One vector is turned by the same rotation once a tick. Each row is the vector after some number of ticks, and that number follows the row.
The counts run from 0 to 387.
|  .17 | -.11 | -.10 |  .05 |  .12 |  .13 | -.09 |  .07 |  .06 |  .29 |  .01 |  .15 | -.05 |  .24 | -.29 |  .05 | -.12 |  .05 | -.21 |  .25 |  .08 | -.21 | -.12 | -.02 |  .43 |  .22 | -.01 | -.01 |  .26 | -.02 | -.11 | -.02 | -.09 | -.39 | -.38 |  .10 | -.28 |  .26 | -.05 |  .00 |  .11 |  .07 |  .36 | => 136
| -.06 |  .02 | -.02 |  .30 | -.23 | -.13 | -.04 | -.15 |  .15 | -.03 |  .04 | -.47 |  .16 |  .19 |  .12 |  .02 | -.29 |  .12 |  .23 |  .00 |  .11 |  .11 |  .01 | -.10 |  .24 |  .28 |  .22 |  .09 |  .09 |  .03 |  .08 |  .10 |  .03 |  .12 | -.23 | -.06 | -.32 |  .11 | -.28 |  .01 | -.07 |  .23 |  .34 | => 74
| -.18 | -.25 |  .27 |  .11 | -.07 | -.03 |  .10 |  .14 |  .12 | -.29 | -.01 | -.08 |  .06 | -.02 | -.26 | -.22 |  .14 | -.28 | -.29 | -.22 |  .25 |  .17 | -.15 | -.08 |  .01 |  .39 |  .11 |  .41 | -.15 | -.01 | -.17 | -.06 | -.05 | -.13 |  .19 | -.17 | -.20 | -.12 |  .07 | -.07 |  .13 | -.04 |  .22 | => 182
| -.30 | -.07 | -.04 |  .05 |  .23 |  .01 |  .07 |  .04 | -.14 | -.11 |  .26 |  .22 |  .04 |  .12 | -.23 |  .04 | -.06 | -.26 | -.09 | -.32 |  .31 | -.07 | -.25 | -.19 |  .05 | -.07 | -.18 |  .09 | -.10 |  .02 | -.39 | -.08 | -.05 | -.14 |  .13 | -.07 | -.29 | -.21 |  .04 | -.04 |  .24 |  .00 |  .27 | => 295
| -.22 |  .25 |  .19 |  .29 | -.05 | -.11 | -.03 | -.08 |  .20 | -.13 |  .03 |  .03 |  .14 |  .07 | -.01 |  .03 |  .11 |  .05 | -.03 |  .08 |  .01 |  .10 |  .10 | -.12 |  .37 |  .39 |  .05 |  .47 | -.09 | -.12 | -.12 | -.18 | -.03 | -.21 | -.06 |  .00 | -.21 |  .15 | -.18 | -.11 | -.30 |  .31 |  .38 | => 67
| -.18 | -.06 |  .26 |  .12 | -.10 |  .08 |  .04 |  .10 |  .11 |  .05 |  .04 | -.13 | -.10 |  .23 | -.31 |  .00 |  .16 | -.33 | -.17 | -.15 |  .09 |  .01 |  .11 | -.03 |  .24 |  .51 |  .06 |  .24 | -.14 |  .04 | -.34 | -.19 | -.17 | -.28 | -.04 | -.05 | -.14 | -.11 |  .03 | -.05 | -.05 | -.15 |  .19 | => 321
|  .30 | -.23 | -.21 |  .03 |  .07 |  .04 |  .08 | -.04 |  .13 |  .10 |  .10 | -.05 |  .18 |  .43 | -.51 | -.20 | -.08 |  .09 | -.12 |  .21 |  .07 |  .06 | -.01 |  .03 |  .07 |  .45 | -.09 |  .25 |  .12 | -.22 |  .03 |  .15 | -.10 |  .06 | -.07 |  .13 | -.30 |  .00 | -.09 | -.04 |  .08 | -.04 |  .24 | => 13
|  .11 | -.19 | -.04 |  .16 | -.12 |  .11 | -.28 |  .02 | -.01 |  .12 | -.06 | -.14 |  .25 | -.06 |  .17 | -.20 |  .10 |  .20 | -.18 |  .13 |  .14 | -.24 | -.24 |  .13 |  .05 |  .38 |  .04 |  .19 | -.03 | -.22 |  .25 |  .10 |  .15 |  .05 | -.03 | -.20 | -.04 | -.01 | -.20 | -.16 | -.42 |  .10 |  .32 | => 385
| -.24 |  .25 |  .12 |  .00 |  .29 |  .02 | -.09 |  .21 | -.05 |  .12 |  .08 |  .05 |  .05 |  .32 | -.29 | -.04 |  .21 | -.18 | -.26 | -.13 |  .14 |  .12 |  .02 | -.25 |  .22 | -.06 |  .04 |  .34 |  .06 |  .03 | -.40 | -.03 |  .05 | -.19 |  .03 | -.11 | -.09 | -.03 |  .17 |  .26 |  .30 |  .24 |  .21 | => 172
| -.41 | -.06 |  .46 |  .26 | -.03 | -.09 |  .10 | -.07 |  .23 | -.25 |  .18 | -.29 |  .16 | -.02 | -.12 | -.08 |  .10 | -.10 | -.02 | -.06 |  .32 |  .05 | -.07 |  .02 |  .22 | -.07 | -.14 |  .28 |  .00 | -.20 | -.14 | -.20 | -.17 |  .00 |  .10 | -.22 | -.22 |  .11 | -.01 |  .07 |  .06 |  .06 |  .21 | => 60
|  .06 | -.12 |  .23 |  .22 |  .14 | -.15 | -.07 |  .01 |  .06 |  .04 |  .09 | -.11 |  .10 | -.19 |  .11 | -.30 |  .31 |  .20 | -.25 | -.02 |  .42 | -.22 | -.22 |  .23 | -.07 | -.14 | -.11 |  .26 |  .13 | -.28 |  .15 |  .01 |  .15 |  .00 |  .03 | -.21 | -.03 |  .10 | -.08 |  .08 | -.07 |  .30 |  .20 | => 367
| -.16 | -.34 |  .15 |  .05 |  .11 | -.02 | -.31 |  .34 |  .07 | -.11 |  .23 | -.34 |  .09 |  .41 | -.25 | -.34 | -.20 | -.03 | -.15 | -.20 |  .14 |  .04 | -.23 | -.08 | -.16 | -.01 | -.20 |  .10 | -.09 | -.14 | -.12 |  .15 |  .09 |  .17 |  .02 | -.02 |  .01 | -.02 | -.04 |  .20 |  .11 | -.15 |  .30 | => 26
| -.20 | -.18 | -.01 |  .08 |  .25 | -.08 |  .01 |  .21 | -.10 |  .03 |  .29 |  .26 |  .11 |  .33 | -.32 | -.15 |  .12 | -.07 | -.28 | -.13 |  .38 |  .04 | -.17 | -.07 | -.12 |  .09 | -.06 |  .26 |  .04 |  .08 | -.40 |  .04 | -.11 | -.14 |  .00 | -.18 |  .01 |  .12 |  .17 |  .04 |  .21 | -.08 |  .21 | => 164
| -.29 |  .26 | -.04 |  .08 |  .31 | -.34 |  .05 |  .22 |  .22 |  .03 | -.06 |  .00 |  .30 |  .14 |  .01 | -.21 |  .12 |  .04 | -.27 | -.05 |  .15 |  .16 | -.03 | -.25 |  .14 |  .27 |  .17 |  .38 |  .21 |  .01 | -.03 | -.04 |  .20 | -.03 | -.11 | -.08 | -.15 |  .26 | -.07 |  .02 |  .06 |  .23 |  .19 | => 49
| -.21 |  .12 |  .19 |  .29 |  .11 | -.18 |  .02 |  .01 |  .29 | -.13 | -.12 | -.28 |  .14 |  .20 |  .18 |  .00 |  .09 | -.15 | -.07 |  .03 | -.01 | -.04 | -.06 | -.28 |  .18 | -.05 | -.01 |  .52 |  .23 | -.12 | -.19 | -.05 |  .04 | -.10 | -.06 | -.21 | -.20 |  .26 | -.09 |  .22 |  .00 |  .21 |  .25 | => 58
| -.02 | -.23 |  .01 | -.02 |  .47 |  .09 | -.25 |  .35 | -.06 |  .23 |  .03 |  .15 |  .05 |  .28 | -.21 | -.27 |  .53 | -.08 | -.16 | -.18 |  .20 | -.03 | -.11 | -.08 | -.20 | -.01 | -.11 |  .24 |  .03 | -.01 | -.05 | -.03 |  .19 | -.29 |  .08 | -.01 | -.03 | -.09 | -.05 |  .07 | -.01 |  .04 |  .25 | => 167
|  .10 | -.34 | -.01 |  .01 |  .07 |  .07 | -.13 |  .03 | -.01 |  .45 | -.14 |  .15 |  .06 | -.09 | -.19 | -.17 |  .06 |  .05 | -.22 |  .08 |  .17 | -.41 | -.34 |  .17 |  .12 |  .25 | -.02 | -.09 |  .20 | -.09 |  .06 | -.09 |  .14 | -.16 | -.06 | -.11 | -.16 |  .03 | -.15 | -.31 | -.14 | -.06 |  .31 | => 132
| -.36 |  .09 |  .39 |  .09 |  .28 | -.18 | -.04 |  .34 |  .23 | -.20 |  .06 | -.24 |  .16 | -.13 | -.06 | -.26 |  .10 |  .04 | -.22 | -.21 |  .42 |  .08 | -.12 | -.07 |  .18 |  .00 |  .23 | -.04 | -.03 | -.11 |  .12 | -.12 |  .16 | -.08 | -.03 | -.04 | -.21 |  .14 |  .00 |  .10 |  .07 |  .13 |  .16 | => 52
|  .06 | -.19 |  .00 |  .01 |  .14 |  .27 | -.30 |  .07 | -.15 |  .57 |  .07 | -.13 |  .00 |  .39 | -.20 |  .00 |  .05 | -.17 | -.05 | -.03 | -.08 | -.39 | -.12 |  .13 |  .12 | -.04 | -.17 | -.05 |  .13 | -.12 | -.21 |  .06 |  .02 | -.10 | -.16 | -.14 | -.15 | -.14 | -.02 |  .08 | -.09 | -.11 |  .31 | => 141
| -.22 | -.01 | -.18 |  .03 |  .03 |  .28 | -.13 |  .36 | -.11 |  .02 |  .19 |  .23 | -.16 |  .19 | -.44 |  .08 |  .00 | -.03 | -.11 | -.18 |  .14 | -.02 | -.17 | -.23 |  .21 |  .16 |  .06 |  .01 | -.27 |  .13 | -.34 |  .17 |  .04 | -.12 | -.02 |  .09 | -.08 | -.11 |  .18 | -.06 |  .14 |  .08 |  .45 | => 155
|  .06 | -.06 | -.16 |  .14 | -.22 |  .06 | -.09 | -.12 | -.02 |  .27 | -.05 |  .27 |  .00 | -.03 | -.14 |  .08 | -.21 |  .02 | -.23 |  .03 |  .05 | -.25 | -.38 | -.05 |  .36 |  .22 |  .01 |  .28 |  .13 |  .06 | -.26 | -.05 |  .02 | -.13 | -.05 | -.26 | -.33 | -.02 | -.08 | -.26 |  .19 |  .11 |  .33 | => 128
| -.32 | -.15 | -.01 |  .00 |  .00 |  .15 | -.39 |  .01 | -.27 | -.10 |  .23 |  .06 |  .01 |  .30 | -.12 | -.07 | -.34 |  .02 |  .12 | -.20 |  .24 | -.16 | -.41 | -.09 |  .03 |  .04 | -.10 | -.19 | -.15 |  .09 | -.26 |  .02 | -.06 | -.07 | -.17 |  .02 | -.08 | -.10 | -.03 | -.03 |  .11 | -.11 |  .37 | => 278
| -.05 | -.08 | -.03 |  .04 |  .05 | -.25 | -.13 | -.15 | -.09 |  .01 |  .34 |  .04 | -.09 |  .05 |  .16 | -.12 | -.23 |  .10 |  .09 | -.41 |  .56 | -.25 | -.17 |  .14 |  .00 |  .12 | -.16 | -.04 | -.04 | -.25 |  .01 | -.04 |  .09 |  .21 |  .14 |  .03 | -.06 | -.02 | -.11 | -.04 | -.10 |  .30 |  .29 | => 96
|  .18 | -.24 |  .14 | -.01 |  .08 |  .27 | -.24 |  .16 | -.07 |  .39 |  .17 | -.10 | -.05 |  .29 | -.27 | -.06 | -.05 |  .00 | -.14 |  .01 |  .15 | -.34 | -.16 |  .14 |  .26 | -.10 | -.26 | -.22 |  .10 | -.20 | -.06 | -.01 |  .11 | -.15 | -.18 | -.06 | -.19 | -.10 | -.09 |  .10 |  .07 |  .00 |  .27 | => 140
| -.07 | -.22 |  .11 |  .06 | -.17 |  .16 | -.12 | -.18 |  .00 | -.11 |  .11 | -.24 |  .08 |  .07 |  .00 |  .03 | -.40 | -.13 | -.01 | -.08 |  .22 | -.51 | -.31 |  .01 |  .25 |  .14 | -.16 | -.15 | -.11 | -.35 | -.10 | -.02 | -.14 |  .03 | -.05 | -.12 | -.26 | -.08 |  .00 | -.04 |  .01 | -.11 |  .33 | => 261
|  .03 | -.18 |  .07 |  .04 |  .12 |  .36 | -.24 |  .01 | -.13 |  .05 | -.23 | -.35 |  .03 |  .07 | -.36 | -.19 |  .25 | -.07 | -.05 |  .22 | -.01 | -.22 | -.16 | -.08 |  .16 |  .05 |  .36 |  .01 |  .03 | -.08 | -.09 |  .20 | -.18 | -.26 |  .03 | -.02 | -.29 | -.25 |  .08 |  .04 |  .10 |  .03 |  .28 | => 3
| -.01 |  .07 | -.21 |  .26 |  .07 | -.11 | -.11 | -.40 | -.11 | -.05 |  .21 | -.21 | -.05 |  .22 |  .05 |  .09 |  .00 |  .09 |  .46 | -.11 |  .29 | -.18 |  .01 |  .04 |  .12 | -.03 |  .03 | -.02 |  .00 | -.03 |  .00 |  .20 | -.18 |  .09 | -.13 |  .16 | -.27 | -.05 | -.10 |  .22 | -.07 |  .29 |  .43 | => 91
| -.30 | -.01 |  .23 |  .20 | -.25 |  .04 |  .04 |  .14 |  .16 | -.11 |  .37 | -.35 |  .00 |  .02 | -.26 |  .06 | -.14 |  .09 |  .00 | -.12 |  .19 |  .04 |  .11 |  .04 |  .24 |  .14 | -.01 |  .13 | -.24 | -.20 | -.29 |  .20 | -.05 |  .27 |  .11 | -.09 | -.08 |  .10 |  .12 |  .11 | -.02 |  .14 |  .44 | => 208
| -.13 | -.04 | -.31 | -.05 |  .37 |  .23 | -.16 |  .02 | -.16 |  .16 | -.21 |  .07 | -.06 |  .16 | -.08 |  .05 |  .30 | -.27 |  .11 | -.19 |  .13 | -.27 | -.07 | -.26 | -.05 | -.03 |  .08 | -.12 | -.03 | -.05 | -.16 |  .09 |  .02 | -.13 |  .12 |  .14 | -.20 | -.18 |  .15 | -.03 | -.10 |  .06 |  .43 | => 290
| -.25 | -.04 | -.04 |  .05 |  .14 |  .03 | -.05 |  .07 |  .00 |  .17 | -.11 | -.29 |  .20 |  .14 | -.23 | -.14 |  .34 | -.34 | -.06 | -.19 |  .12 |  .06 | -.06 | -.13 | -.11 |  .02 |  .20 |  .39 |  .07 | -.04 | -.13 |  .16 | -.01 |  .14 |  .29 | -.25 | -.23 | -.29 |  .00 |  .10 |  .15 |  .08 |  .21 | => 177
| -.29 |  .04 |  .08 | -.03 |  .32 | -.02 |  .00 |  .24 |  .06 | -.11 |  .18 | -.02 |  .11 |  .29 | -.32 | -.16 |  .13 | -.10 | -.24 | -.05 |  .14 |  .11 |  .06 | -.30 |  .04 |  .20 |  .04 |  .28 | -.17 | -.24 | -.39 |  .16 | -.14 | -.01 |  .10 |  .11 |  .11 |  .21 |  .34 |  .19 |  .03 |  .07 |  .33 | => 33
| -.16 | -.29 |  .08 |  .11 | -.04 | -.01 | -.35 |  .20 |  .11 |  .45 |  .04 | -.28 | -.05 |  .31 | -.16 | -.19 |  .20 |  .11 | -.05 | -.13 |  .01 | -.01 | -.01 |  .19 | -.15 |  .29 |  .16 |  .28 |  .06 |  .14 | -.09 |  .16 |  .18 | -.03 |  .04 | -.15 |  .08 | -.04 | -.15 | -.05 | -.24 | -.01 |  .28 | => 333
|  .08 | -.13 | -.10 |  .08 |  .28 |  .15 | -.17 |  .09 | -.13 |  .25 |  .22 |  .12 |  .05 |  .21 | -.12 | -.03 | -.15 |  .14 |  .01 | -.12 |  .19 | -.39 | -.14 |  .05 |  .24 |  .21 | -.20 | -.27 | -.07 | -.24 |  .09 | -.15 |  .09 | -.11 | -.14 |  .12 | -.22 | -.07 | -.19 | -.20 | -.29 | -.02 |  .39 | => 271
| -.01 |  .04 |  .06 |  .18 | -.07 | -.11 | -.08 |  .18 |  .26 |  .34 |  .23 | -.20 | -.01 |  .39 | -.30 |  .01 | -.14 |  .08 | -.09 | -.08 | -.03 |  .19 |  .09 |  .00 |  .32 |  .17 |  .00 |  .36 |  .09 |  .12 | -.25 | -.03 |  .18 |  .04 | -.16 | -.12 | -.27 |  .02 | -.21 |  .02 |  .10 |  .11 |  .27 | => 328
| -.40 | -.03 | -.05 | -.19 |  .15 |  .05 | -.22 |  .00 | -.16 | -.18 | -.03 |  .30 | -.19 |  .27 | -.18 | -.05 |  .01 | -.20 | -.09 | -.23 |  .20 | -.23 | -.34 | -.25 | -.01 |  .14 |  .02 | -.02 | -.12 | -.03 | -.39 | -.02 | -.14 | -.24 |  .04 |  .23 | -.03 |  .03 |  .22 |  .08 |  .06 | -.06 |  .37 | => 286
| -.06 |  .02 |  .05 |  .05 |  .44 |  .05 | -.04 |  .34 |  .10 |  .18 |  .10 | -.08 |  .09 |  .17 | -.22 | -.10 |  .32 |  .00 | -.16 | -.28 |  .14 | -.02 |  .07 | -.13 | -.01 | -.13 | -.15 |  .08 | -.11 | -.39 | -.02 | -.02 |  .23 |  .02 |  .20 |  .16 | -.03 | -.04 |  .07 |  .18 | -.16 |  .19 |  .39 | => 36
| -.17 | -.05 |  .10 |  .07 |  .10 |  .19 | -.07 |  .24 | -.12 | -.05 |  .33 |  .09 |  .12 |  .30 | -.63 | -.16 | -.04 |  .12 | -.20 |  .12 |  .19 |  .10 | -.09 | -.02 |  .16 |  .41 | -.04 |  .10 | -.32 | -.12 | -.22 | -.06 | -.12 | -.15 | -.02 |  .04 | -.12 | -.08 |  .06 | -.13 | -.09 | -.05 |  .29 | => 16
| -.25 | -.21 | -.31 | -.07 |  .21 |  .10 | -.37 | -.04 | -.21 |  .40 | -.09 |  .03 |  .01 |  .38 |  .00 | -.13 | -.02 | -.05 |  .06 | -.07 |  .01 | -.39 | -.34 | -.07 | -.20 | -.01 | -.06 |  .00 |  .14 | -.01 | -.16 |  .13 |  .06 | -.02 |  .05 | -.08 |  .06 | -.06 | -.09 | -.07 | -.11 | -.09 |  .39 | => 281
